Each path below is one point turned by a fixed rotation once a step. After each direction that follows a path, write how fast that rotation turns it, in degrees each step (0 if it stays still).
Each turn is a multiple of 5 degrees from 10 to 175, or 0.
Each row of a path follows its step; steps can be skipped.

step 6: [+1.62 +0.29 +1.36 +0.92 +2.91 +3.52 +1.55 +3.39 +1.07 -2.57 +1.39 +5.82 +1.78 +2.64 +1.12 +5.17 -0.85 +2.32 +0.21 -3.52 -0.31 -0.78 +0.31 +2.26 -0.13 +2.42 +2.50 -2.70 -1.35 +1.32 +4.58 -2.06 +1.89 -3.36 -1.82 +1.72 -1.43 -2.82 -0.25 +3.13 +4.05 +0.84 +0.91 +0.00 +0.92 -1.70 +1.40]
step 8: [+1.17 -1.69 +4.08 -0.57 -0.95 +3.36 -1.83 +1.14 +0.26 -1.96 +1.62 +2.87 +2.60 -1.86 -0.34 -3.03 +3.30 -0.03 +0.46 +2.43 -4.14 +0.94 -0.22 +3.22 +0.12 +3.45 -2.07 -3.96 +0.92 -0.41 -0.02 +1.38 +1.23 +1.30 +2.69 +0.59 +0.13 -8.11 +2.42 +2.27 +3.36 -0.45 +0.39 -2.04 -1.06 -1.57 +0.61]
step 12: [+1.35 -3.25 +2.86 -1.46 -0.11 +2.72 -0.29 +0.20 -1.58 -2.62 -0.25 -0.60 +1.11 +3.50 +2.20 -0.10 -0.99 +0.71 -0.70 -2.61 -2.70 -2.31 +3.49 -0.69 -0.42 -3.65 +0.15 -5.80 -0.20 -2.81 -2.24 +0.57 -1.08 +1.41 +2.62 +2.31 -1.58 -2.66 -1.77 +1.20 +2.08 -5.22 -2.79 -0.99 +4.63 -2.23 +3.12]
step 22: [+1.50 -1.28 +0.70 -4.44 +2.01 -4.26 -0.42 +4.36 +3.47 -3.30 +5.21 +2.64 +2.29 +0.31 -0.82 +6.11 -0.74 +0.68 +1.08 -0.47 -0.48 +0.43 -0.85 -0.18 +1.67 +0.22 +2.53 -3.72 +0.54 +1.29 +2.73 +1.39 +1.64 +2.08 -0.99 +3.30 -1.94 -1.16 -1.23 +2.14 +3.54 -0.80 -0.93 +2.48 +1.91 -1.71 +0.70]
step 23: [-0.37 -0.36 +2.80 +1.41 -1.23 +2.21 +3.32 -2.70 +3.27 -2.80 +5.49 -0.15 -0.38 +0.91 +1.24 -3.42 -0.93 +0.43 +1.56 -3.80 -0.88 -2.05 -2.49 -1.03 -1.90 +1.69 +2.19 +1.02 -0.83 +0.46 -2.65 +4.87 +0.15 +1.75 +1.84 +0.12 +1.07 -3.32 -1.08 +2.97 +1.47 -3.65 +0.52 +0.50 +1.53 -5.80 +3.24]
step 29: [+0.76 -2.69 -1.67 +0.67 +1.13 +0.96 -2.27 +2.41 +3.30 -1.74 +4.34 -2.91 +3.96 -2.06 -1.37 +1.35 -0.65 -1.93 -5.27 -0.19 -1.67 -1.73 +2.86 -0.78 -1.51 +2.21 -0.80 -3.01 -2.62 +1.22 +0.10 +2.90 -0.67 -0.90 +1.40 +3.44 +0.29 -4.81 +1.45 +0.92 +1.49 +0.50 +2.02 +2.59 -1.91 -4.22 -3.68]
step 34: [+1.01 -2.32 -0.16 -1.76 -0.98 +2.05 +1.85 +0.70 +0.39 -0.03 +4.74 +5.05 +1.03 +2.30 -2.33 +2.93 +1.84 +0.98 -1.47 -4.80 -1.18 -1.38 -0.80 +1.19 +0.98 +3.12 +3.61 +0.80 +2.80 -1.96 -0.77 +1.47 +2.44 -4.63 -0.91 -0.03 +3.52 -2.49 +2.20 +2.11 +5.78 -0.46 -0.12 -0.42 +0.81 -2.54 +0.67]
step 35: [+2.79 -0.42 +4.84 -2.08 -0.75 +4.13 +0.70 +1.05 +1.23 -3.02 -1.34 -3.36 +0.58 -1.80 +2.05 +1.29 -1.31 +2.37 +1.03 -0.81 -4.82 +0.02 -2.25 +1.73 -1.57 -0.84 +1.69 +0.64 +1.98 +4.75 +1.46 +2.57 +1.32 +0.43 -2.55 +2.23 -0.46 -2.15 -1.42 -1.92 +3.17 +0.34 +0.09 -0.88 -2.14 -6.79 +1.12]
Speeds:
[-1.66 -0.25 +0.71 -0.22 -1.58 +1.05 -0.53 -0.30 +0.46 -0.96 -0.26 +0.08 -0.88 -0.34 +1.40 +0.19 -0.13 +0.30 +0.11 +0.39 +0.18 -0.48 -0.63 -0.26 -0.35 -0.52 -0.66 -0.47 +0.35 +0.42 -0.53 -0.37 +1.31 +0.48 +0.41 -0.56 +0.83 +0.30 -0.58 +0.23 +0.38 +0.16 -0.09 +0.94 -0.60 +0.25 +0.90]	90
[+0.93 +0.43 +0.49 -0.33 +0.04 -0.55 +0.42 -0.33 +0.99 -1.29 -0.27 +1.15 -0.26 -0.40 -0.22 +0.37 +0.92 -0.22 +1.14 +0.11 -0.50 +0.14 -1.93 +1.38 -0.16 +0.78 +0.22 +0.53 -0.11 +0.40 +0.95 +0.49 +0.47 +0.09 -0.10 -0.54 +0.27 -0.41 -0.66 +0.09 -0.09 -0.74 -0.86 -0.67 +0.50 +0.20 +0.17]	25
[+0.13 -0.33 +1.22 +1.26 -0.49 +0.23 -0.26 -0.52 +0.35 -0.03 -0.08 -0.71 +0.21 +0.83 +0.88 -0.43 -0.27 -0.40 -1.14 +0.81 +0.27 +0.33 -0.42 -0.66 +1.40 +0.50 -0.67 +0.07 -0.39 +0.32 +1.47 -1.03 -0.24 -1.26 -0.36 +0.35 -0.13 +0.23 -0.35 +0.51 +0.05 -0.97 -0.18 -0.57 +1.07 -0.15 +0.00]	120
[+0.59 -0.21 -0.88 +0.28 -1.21 -0.26 +0.71 +1.51 +0.51 +0.38 -0.99 +0.66 +0.05 +0.37 +0.34 +1.50 +0.56 -0.01 -0.39 +0.03 +0.17 +0.17 +0.14 +0.05 -0.27 -1.31 +0.65 +0.30 +0.08 +1.01 -0.28 -0.04 -0.16 -0.82 +0.02 +0.96 -0.48 +0.61 +0.66 -0.24 +0.88 -1.32 -0.47 +0.59 +0.11 +0.03 +0.66]	115
[-0.85 +0.41 +0.23 +0.26 +0.94 -0.78 -0.03 +0.96 -0.45 -1.13 +0.86 -0.94 -0.90 -0.97 +0.15 +0.61 +0.71 -0.67 -0.62 +1.59 -0.66 +0.01 -0.06 -0.39 -0.58 +0.09 +0.07 +0.15 -0.14 +0.04 -0.03 -0.65 -0.03 +0.64 +0.05 -0.15 -0.43 -0.21 +1.45 -0.07 +0.35 +0.03 -1.05 +0.68 +0.90 +0.01 -0.92]	100
